-7, -28, 6, -28, -2, 43, -9, 34, 46, -14, 17, 12, -59
18, 30, 42, -22, 12, 59, 52, 2, -32, -50, -15, -9, -34
-3, 4, 22, 36, 44, 16, -58, 38, 39, 30, 20, 21, -15
-12, -15, -48, 41, -26, -58, -56, 10, 38, 46, 2, -9, 14
1, -26, -1, -48, 18, 29, -15, 54, 33, -32, 0, 13, -63
-4, 4, -18, -44, -50, -10, 47, -42, -37, -28, -14, -29, 26
->
18, 30, 42, -22, 12, 59, 52, 2, -32, -50, -15, -9, -34
-12, -15, -48, 41, -26, -58, -56, 10, 38, 46, 2, -9, 14
-4, 4, -18, -44, -50, -10, 47, -42, -37, -28, -14, -29, 26

0, 1, -7, 3, -6, 0, -1
5, -53, 3, 2, 7, -6, 1
2, 13, 9, 2, 2, 1, 1
-7, -39, -22, -1, -10, 1, 0
-1, -22, 15, 1, -6, -1, 1
->
5, -53, 3, 2, 7, -6, 1
-7, -39, -22, -1, -10, 1, 0

24, 19, 19, 0, 4, 12, 7, -72, -18, -51
-16, 31, -35, 35, 1, -22, -13, -44, -25, 57
->
-16, 31, -35, 35, 1, -22, -13, -44, -25, 57

48, -19, -31, 16, -17, 21, 9, -18, -20, 30, -19, 22, 42, 16
-12, 12, 4, 43, -42, 63, 19, 7, 4, -36, -19, -1, -4, 51
-9, 4, -4, 9, -7, 8, 10, 2, 1, -20, -4, -23, -14, 10
-15, -16, -9, 12, 38, -22, -1, -6, -1, 12, 23, 47, -21, -26
->
-12, 12, 4, 43, -42, 63, 19, 7, 4, -36, -19, -1, -4, 51
-15, -16, -9, 12, 38, -22, -1, -6, -1, 12, 23, 47, -21, -26

-38, 32, -28, -12, 32, -24, 14
-16, 30, 17, 4, -2, -26, 1
-25, -71, 11, -5, -17, 61, 0
20, 27, 15, 14, 23, -14, -15
20, 34, 4, 27, 36, -23, -14
-54, -14, 8, 13, 29, 23, 5
6, -12, -30, 23, -64, -24, 34
-30, -21, 25, 31, 1, 23, 28
7, 20, 42, 13, -27, -21, -5
-25, -10, 7, 54, -15, 1, 44
-3, -2, -7, 7, 39, 10, -40
->
-16, 30, 17, 4, -2, -26, 1
20, 27, 15, 14, 23, -14, -15
-54, -14, 8, 13, 29, 23, 5
-30, -21, 25, 31, 1, 23, 28
-25, -10, 7, 54, -15, 1, 44

21, 45, 9, -30, 25, 1, -8, 7, -36
-8, -30, 9, 6, -18, -6, 27, -6, -12
12, 61, -3, -39, 15, 17, -3, 3, -47
9, 15, 38, -24, 19, 10, 2, 14, 25
->
-8, -30, 9, 6, -18, -6, 27, -6, -12
9, 15, 38, -24, 19, 10, 2, 14, 25

-25, 47, -13, 47, -36, 30
-29, -19, 8, -9, 31, 3
4, -11, -16, -38, -19, 4
12, -9, -29, -5, 9, 17
-36, -37, 8, -36, 44, 20
1, -50, -1, 30, 3, -23
10, 54, -35, 48, -9, -2
-3, 33, -22, 35, 10, -12
-19, -11, -1, -16, -18, -19
-6, -64, 9, 29, -1, -31
1, 36, 23, -29, 14, -17
-25, 0, -18, -22, 19, -7
->
-29, -19, 8, -9, 31, 3
12, -9, -29, -5, 9, 17
1, -50, -1, 30, 3, -23
-3, 33, -22, 35, 10, -12
-6, -64, 9, 29, -1, -31
-25, 0, -18, -22, 19, -7

-28, 29, -23, -46, 11, -5, 9, -5, 31, -19, -13
28, -61, -9, 28, -16, 65, 16, 24, 14, 30, -43
->
28, -61, -9, 28, -16, 65, 16, 24, 14, 30, -43

-55, 30, -28, 15, 12, -41, -10, -66, -25, -14
-58, 25, -9, 52, 25, -36, 33, -9, -15, -24
12, -55, -23, 38, 13, 14, -48, -61, 26, 16
-41, 61, -22, -53, -3, -39, 29, -21, -59, -43
45, 32, 44, -48, -7, 30, 18, 68, -20, -67
68, -15, 44, 13, 17, 54, -21, 49, -14, -69
->
-58, 25, -9, 52, 25, -36, 33, -9, -15, -24
-41, 61, -22, -53, -3, -39, 29, -21, -59, -43
68, -15, 44, 13, 17, 54, -21, 49, -14, -69
---
33, 29, 72, -16, -67, -43, -5
-32, -33, -9, -18, 3, 25, -68
-10, 32, -68, 44, -51, -63, 46
->
33, 72, -67, -5
-32, -9, 3, -68
-10, -68, -51, 46

57, 52, -35, 34, -38, -28, -17, -20, 47, 13, 18
20, 23, -4, 25, -7, -14, 15, 17, 23, -10, -12
->
57, -35, -38, -17, 47, 18
20, -4, -7, 15, 23, -12

26, 18, 26, 5, 3, 29, 11, 11, 6, 3, 24, 11, 9, 3, 17
9, 14, 39, 38, 10, 35, 21, 18, 21, 10, 36, 9, 20, 4, 19
64, 61, 44, 8, 45, 39, 33, 60, 17, 7, 43, 23, 48, 51, 43
->
26, 26, 3, 11, 6, 24, 9, 17
9, 39, 10, 21, 21, 36, 20, 19
64, 44, 45, 33, 17, 43, 48, 43

28, -7, -48, -36, 1, 23, 7, 5, -9, -3
0, -56, 5, -8, -6, -19, 0, -7, 3, -2
-5, 57, -40, -55, 6, 48, 1, 3, -4, -3
-7, 62, -37, -41, -1, 54, 2, 5, -6, -4
-2, 0, -29, -28, 14, 56, 2, 2, -9, -5
29, -14, -47, -29, -6, 21, 3, 3, -5, 0
29, -6, -40, -28, -10, 20, 2, 4, -4, 1
32, -17, -48, -21, -4, 31, -5, -2, 4, 8
30, -18, -42, -19, -7, 28, -2, 0, 1, 5
->
28, -48, 1, 7, -9
0, 5, -6, 0, 3
-5, -40, 6, 1, -4
-7, -37, -1, 2, -6
-2, -29, 14, 2, -9
29, -47, -6, 3, -5
29, -40, -10, 2, -4
32, -48, -4, -5, 4
30, -42, -7, -2, 1

-28, 33, -19, 27
-22, -45, 42, -25
-5, 11, -3, 39
-4, 0, 69, 7
-45, -2, -3, -18
-34, -44, 23, -21
44, 22, -27, 41
->
-28, -19
-22, 42
-5, -3
-4, 69
-45, -3
-34, 23
44, -27

29, -11, 3, 43, 17, -35, -17, -31, -24, -25, -56, -41, -2, 46, 7
-20, 40, 9, 2, 4, -41, -21, -37, 16, 8, -13, -17, 38, -23, 68
-13, 34, -22, 25, -44, 28, -41, 23, -18, -32, 8, -19, 21, -16, 28
4, 19, 20, -32, 44, -28, 12, -17, 3, 11, -49, -13, 24, 24, 15
-24, 3, 32, 28, 6, -34, -10, -43, 17, -11, -4, -8, -5, -22, 21
-4, -11, -9, 43, -22, -28, 16, -27, -25, -41, 36, 31, 3, 15, -13
->
29, 3, 17, -17, -24, -56, -2, 7
-20, 9, 4, -21, 16, -13, 38, 68
-13, -22, -44, -41, -18, 8, 21, 28
4, 20, 44, 12, 3, -49, 24, 15
-24, 32, 6, -10, 17, -4, -5, 21
-4, -9, -22, 16, -25, 36, 3, -13

20, -21, -30, 30
22, -28, -54, 30
->
20, -30
22, -54

-17, 65, -8, 19, -43, 37, 55
-28, -16, 36, 52, -29, 45, 8
61, 58, -34, -27, 36, -41, 6
44, -8, 35, 51, 43, -17, -23
-37, 6, 8, -34, 53, 34, -20
->
-17, -8, -43, 55
-28, 36, -29, 8
61, -34, 36, 6
44, 35, 43, -23
-37, 8, 53, -20
